Each row is where one point has got to under a steady rotation. How many steps took it there?
The counts run from 0 to 286.
11, 0, 26, -23, 2, -19, 13, 4, -8, 11, 3, 21, 22, 16, 17, 16, -8, -41, 14, 14, -10, 14, 15, -11, -8, 26, -13, 28, 2, -10, 2, -2, 20, 3, -5, -8, -5, -7, 4, -5, 8, 9, -14, 3, -5, 19, 11, 2, -19, -20, 14, -6, 10, -13, -2, 24, 6, 4, 1, -34, -6, 5, 6, -28, 9, 14 => 280
14, -3, 28, -22, 10, -16, -3, 14, -6, 5, -7, 35, 17, -1, 28, 2, 5, -14, 0, 14, -9, 4, 5, -12, -11, 23, 2, 31, 18, -2, 11, -1, 16, 1, 1, 12, -13, -19, 1, -3, 25, 3, -17, 2, -15, 16, 5, -7, -19, -36, 12, -2, 4, 1, -17, 12, -11, 11, -9, -25, -8, 2, 15, -10, 11, 11 => 248
4, 0, 19, -24, 12, -16, 3, 2, -2, 0, 4, 37, 2, -1, 30, 8, 9, -22, 1, 7, -9, 6, 1, -14, -8, 22, -4, 29, 14, -3, -4, 6, 24, -7, -8, 6, -16, -24, -11, -10, 18, 7, -12, 6, -12, 11, 8, 3, -18, -27, 20, -5, 7, 6, -7, 15, -7, 22, -2, -28, -3, 14, 12, -13, 20, 14 => 195
19, 4, 18, -19, 8, -7, 11, 20, -13, 7, 0, 30, 18, 5, 16, 17, -5, -26, 15, 20, -12, 13, 13, -9, -12, 29, -1, 25, 7, -19, 13, -8, 15, 5, -2, -1, -3, -5, 6, 2, 20, 10, -18, 12, -3, 10, 18, -7, -8, -28, 8, -9, -6, -1, -13, 18, -4, -1, -2, -34, -1, 6, 2, -23, 14, 22 => 168
15, -5, 19, -12, 12, -15, 8, 5, -16, 3, -5, 36, 7, 3, 24, 3, 7, -24, 3, 7, 2, 5, 4, -4, -12, 16, -2, 28, 11, -12, 4, 3, 24, -4, 2, 5, -16, -22, -10, 0, 23, 7, -10, 7, -5, 28, 10, 1, -14, -39, 13, -7, -6, 5, -9, 24, -9, 8, -2, -35, -7, 4, 11, -23, 21, 11 => 285
14, 20, 27, -22, 1, -18, 23, 15, -5, -5, 6, 30, 4, -4, 19, 18, -19, -27, 7, 5, -23, 11, 21, -14, -14, 18, -9, 26, 6, -15, 1, -2, 7, 3, 7, -12, -7, -19, 12, -5, 9, 12, -18, 0, -8, 13, 10, -11, -12, -27, 9, -7, 5, -8, -5, 14, -4, 0, 9, -33, 2, 8, 9, -18, 7, -5 => 265
7, 4, 27, -22, 4, -15, 14, 1, -4, 7, 1, 29, 17, 12, 26, 12, -12, -39, 2, 10, -20, 7, 10, -16, -7, 30, -11, 19, 4, -8, 5, -6, 26, -4, -8, 11, -1, -9, 3, -7, 8, 11, -13, 1, -18, 10, 4, -9, -21, -16, 18, -2, 12, -7, 4, 19, 0, 14, -1, -31, 3, 3, 2, -20, 5, 16 => 191
14, 1, 31, -22, 6, -13, 5, 13, -9, 0, 0, 30, 22, 9, 13, 15, 0, -18, 9, 18, -23, 19, 1, -12, -13, 29, 5, 23, 7, -17, -5, 5, 9, 6, -18, -6, -5, -18, 10, -10, 24, 7, -15, 0, -15, 13, 10, 0, -21, -21, 13, -3, 4, -9, -11, 24, -5, 12, 10, -29, -6, 10, 10, -15, 16, 7 => 114
8, 15, 26, -23, 8, -15, 13, 28, -7, 3, 2, 33, 17, 16, 21, 13, 0, -21, 5, 17, -22, 7, 1, -9, -10, 37, 10, 14, 6, -11, 6, -8, 18, -3, 2, -2, -8, -5, -2, -10, 11, 9, -19, 15, -10, 7, 14, 0, -11, -29, 14, 0, 3, 4, -9, 15, -1, 7, -11, -29, -1, 16, 4, -7, 22, 14 => 67
9, 7, 36, -31, 6, -28, 7, 13, -4, -2, 1, 28, 10, 7, 24, 12, -8, -21, -7, 7, -18, -4, 19, -17, -7, 20, -10, 25, 14, -1, -3, 1, 17, -1, 3, -1, -17, -14, 0, -6, 9, 9, -13, 0, -16, 22, -5, -1, -18, -30, 18, 0, 8, -6, -11, 14, 4, 14, -12, -27, -10, 12, 7, -14, 12, -3 => 148
8, 2, 26, -25, 4, -9, 21, 0, -10, 5, 4, 33, -1, -2, 23, 7, -19, -30, -1, 2, -16, 6, 17, -15, -3, 25, -15, 20, 5, -13, 3, -1, 27, -11, 0, 9, -9, -15, 15, -1, 8, 11, -10, -2, -13, 18, 2, -10, -21, -21, 18, -7, 3, -10, 5, 26, -5, 8, 2, -33, -1, 4, 3, -27, 11, 6 => 139
13, 7, 26, -16, 13, -10, 10, 18, -10, 0, 1, 45, 3, -4, 27, 2, 6, -11, -3, 7, -11, 4, -2, -8, -14, 22, 9, 21, 11, -11, 5, 0, 17, -6, 6, 10, -15, -23, -2, -4, 25, 8, -18, 6, -12, 13, 13, -6, -16, -39, 13, -2, -3, 6, -13, 15, -15, 8, -1, -32, -1, 10, 15, -8, 21, 4 => 18
4, -1, 31, -31, 7, -12, 10, 17, -13, 9, 6, 30, 8, 9, 21, 8, 3, -19, 3, 15, -11, 7, 0, -13, -4, 45, 3, 14, 9, -6, 0, -5, 12, -11, 4, 4, -15, -12, 2, -7, 12, 10, -18, 10, -9, 11, 11, -2, -18, -26, 21, -3, 6, -2, -8, 22, -5, 5, -8, -34, -12, 11, 3, -16, 21, 17 => 15
18, 15, 24, -9, 16, -8, 12, 19, -4, -5, -1, 34, 7, 11, 20, 7, 4, -19, 15, 8, -17, 12, 2, -6, -20, 14, -1, 29, 9, -15, 4, -3, 17, 8, -1, 1, -15, -14, 4, -10, 27, 10, -19, 15, -7, 19, 11, -1, -6, -37, 11, 6, -7, 4, -11, 16, -18, 8, -1, -21, 11, 7, 21, -9, 20, 5 => 121
14, 1, 35, -21, 10, -13, 5, 6, -11, 11, 6, 36, 16, 1, 15, 15, -5, -16, 0, 17, -17, 7, 9, -14, -15, 28, -3, 28, 11, -10, 2, -2, 15, -5, -22, 11, -10, -13, 12, -4, 24, 10, -18, 0, -7, 9, 6, -5, -25, -18, 12, -5, 0, -15, -16, 19, -8, 19, 6, -26, 3, 4, 9, -12, 13, 7 => 203
10, -2, 28, -12, 9, -11, 18, -7, -14, 3, 0, 33, 7, 6, 21, 5, 1, -31, 4, 4, -8, 16, 0, -13, -11, 24, -9, 22, 6, -14, 1, 2, 18, -8, -8, 11, -9, -25, 5, -9, 19, 11, -11, -4, -13, 18, 9, -9, -22, -22, 17, -2, 8, -10, 4, 25, -16, 12, 14, -36, 4, -2, 12, -22, 8, 9 => 241
15, 8, 23, -20, 12, -12, 1, 26, -4, -4, -4, 38, 12, 11, 23, 6, 3, -13, 4, 15, -26, 5, 3, -9, -12, 24, 9, 21, 12, -10, 3, -1, 20, 2, -7, 3, -12, -11, 3, -7, 25, 5, -15, 12, -17, 14, 5, -1, -12, -33, 12, 2, -7, 8, -14, 18, -8, 12, -8, -18, -2, 16, 11, -7, 29, 9 => 69
15, 12, 25, -13, 12, -13, 14, 19, -9, -2, -1, 43, 5, -3, 27, 0, 1, -14, -1, 7, -14, 4, 4, -8, -17, 19, 5, 23, 14, -11, 12, -4, 16, -4, 9, 12, -8, -21, 0, -2, 22, 6, -18, 5, -13, 13, 8, -14, -11, -43, 10, -2, -4, 5, -12, 10, -17, 4, -2, -32, 1, 4, 13, -9, 16, 2 => 19
9, 1, 19, -28, 7, -6, 11, 11, -3, -4, 7, 38, 0, -13, 26, 13, -7, -24, 8, 15, -24, 15, 11, -15, -5, 29, -3, 21, 13, -17, 4, -1, 13, -1, -6, 2, -1, -18, 8, -5, 19, 8, -11, 1, -13, 4, 16, -17, -14, -20, 21, -12, 4, 3, -3, 18, -8, 8, 7, -33, -2, 16, 1, -22, 13, 16 => 27
11, -1, 14, -23, 6, -14, 8, 14, -9, 0, -5, 36, 5, -1, 35, 4, -10, -29, 4, 6, -11, 1, 11, -8, -3, 22, -2, 26, 11, -9, 8, 3, 29, -2, 11, -1, -10, -17, 1, -1, 7, 4, -6, 4, -16, 21, 7, -6, -12, -35, 11, -7, -2, 10, 0, 21, -4, -2, -11, -32, -13, 10, 5, -26, 21, 15 => 183
12, 8, 29, -9, 8, -16, 14, -2, -2, 4, 2, 35, 16, 10, 26, 7, -15, -35, -3, 1, -21, 9, 8, -9, -12, 16, -5, 25, 1, -14, 10, 2, 30, -2, -12, 12, -2, -14, 8, -6, 14, 7, -13, -3, -18, 15, 4, -6, -23, -23, 10, 2, 5, -9, 0, 20, -6, 15, 6, -28, 9, 2, 18, -16, 8, 3 => 189
8, 3, 26, -19, 7, -15, 10, 8, -10, 13, 4, 26, 20, 22, 16, 17, -5, -32, 9, 12, -12, 10, 8, -8, -9, 30, -2, 24, 1, -12, -2, 1, 27, -5, -12, -4, -12, -7, 1, -11, 9, 10, -13, 13, -1, 16, 8, 14, -19, -22, 11, -2, 1, -8, -4, 28, 4, 13, -4, -27, 0, 11, 9, -18, 23, 14 => 1
14, 22, 22, -17, 14, -10, 17, 21, -2, -6, 4, 29, 2, 16, 22, 12, -9, -29, 9, 9, -19, 10, 19, -7, -7, 16, -10, 23, 5, -18, 8, -5, 23, 8, 12, -3, -13, -2, -3, -2, 15, 13, -16, 15, -5, 19, 9, 3, -1, -33, 15, 0, -7, 7, -7, 15, 2, 5, -12, -27, 3, 17, 7, -16, 18, 2 => 222
14, 4, 30, -26, 9, -2, 6, 12, 3, 0, 8, 38, 5, 0, 21, 11, -9, -16, 1, 14, -33, 17, 5, -16, -7, 30, -4, 22, 8, -18, 2, 0, 12, 1, -13, 9, -8, -11, 20, -8, 25, 9, -19, 1, -16, 6, 7, -7, -21, -16, 22, -1, 5, -4, -7, 22, -8, 15, 8, -25, 2, 16, 8, -14, 16, 7 => 25
16, 12, 25, -15, 6, -5, 24, 9, -6, -2, 3, 27, 4, 9, 20, 5, -13, -36, 12, 5, -22, 22, 11, -8, -7, 20, -11, 22, 2, -20, 7, -1, 14, 5, 12, 1, -6, -10, 14, -2, 15, 12, -17, 1, -13, 20, 10, -7, -11, -30, 15, 0, 6, -9, 4, 21, -7, -6, 7, -36, 2, 6, 14, -22, 5, 0 => 176
8, 15, 26, -16, 12, -5, 18, 10, 3, 0, 11, 33, 4, 7, 19, 16, -5, -28, 15, 6, -28, 20, 1, -15, -14, 27, -4, 25, 4, -15, 2, 0, 14, 0, -10, 1, -10, -15, 14, -16, 16, 13, -20, 9, -9, 5, 16, 1, -18, -19, 16, 3, 9, -4, 0, 19, -12, 10, 15, -23, 13, 14, 17, -10, 15, 5 => 76
15, 6, 23, -13, 11, -12, 12, 4, -4, 3, 3, 36, 0, -10, 26, 6, -10, -21, 7, -2, -13, 8, 15, -11, -17, 9, -14, 38, 12, -9, 5, 5, 18, 0, -1, 0, -21, -22, 15, -4, 16, 8, -14, 5, -7, 20, 5, -4, -18, -33, 7, -3, -3, -6, -8, 20, -16, 4, 6, -24, 4, 2, 24, -17, 16, -5 => 85
5, 17, 31, -21, 12, -18, 13, 15, -7, 2, 7, 28, 13, 17, 16, 21, 4, -25, 7, 17, -12, 5, 11, -12, -13, 29, -6, 20, 10, -11, 3, -11, 18, -1, -10, 5, -9, -5, -12, -7, 20, 19, -19, 12, -3, 10, 9, 3, -9, -23, 17, -4, -1, 1, -12, 9, 1, 24, -7, -30, 8, 16, 0, -8, 17, 13 => 156
7, 14, 29, -23, 15, -7, 15, 14, -7, -2, 13, 33, -7, 4, 19, 14, 9, -16, 9, 13, -10, 9, 8, -14, -12, 28, -11, 21, 17, -11, 1, -10, 8, -3, 7, 7, -19, -12, -8, -7, 24, 20, -18, 12, 2, 13, 11, 0, -5, -31, 25, -5, 0, 3, -13, 11, -8, 16, -3, -32, 5, 17, 3, -11, 18, 4 => 208
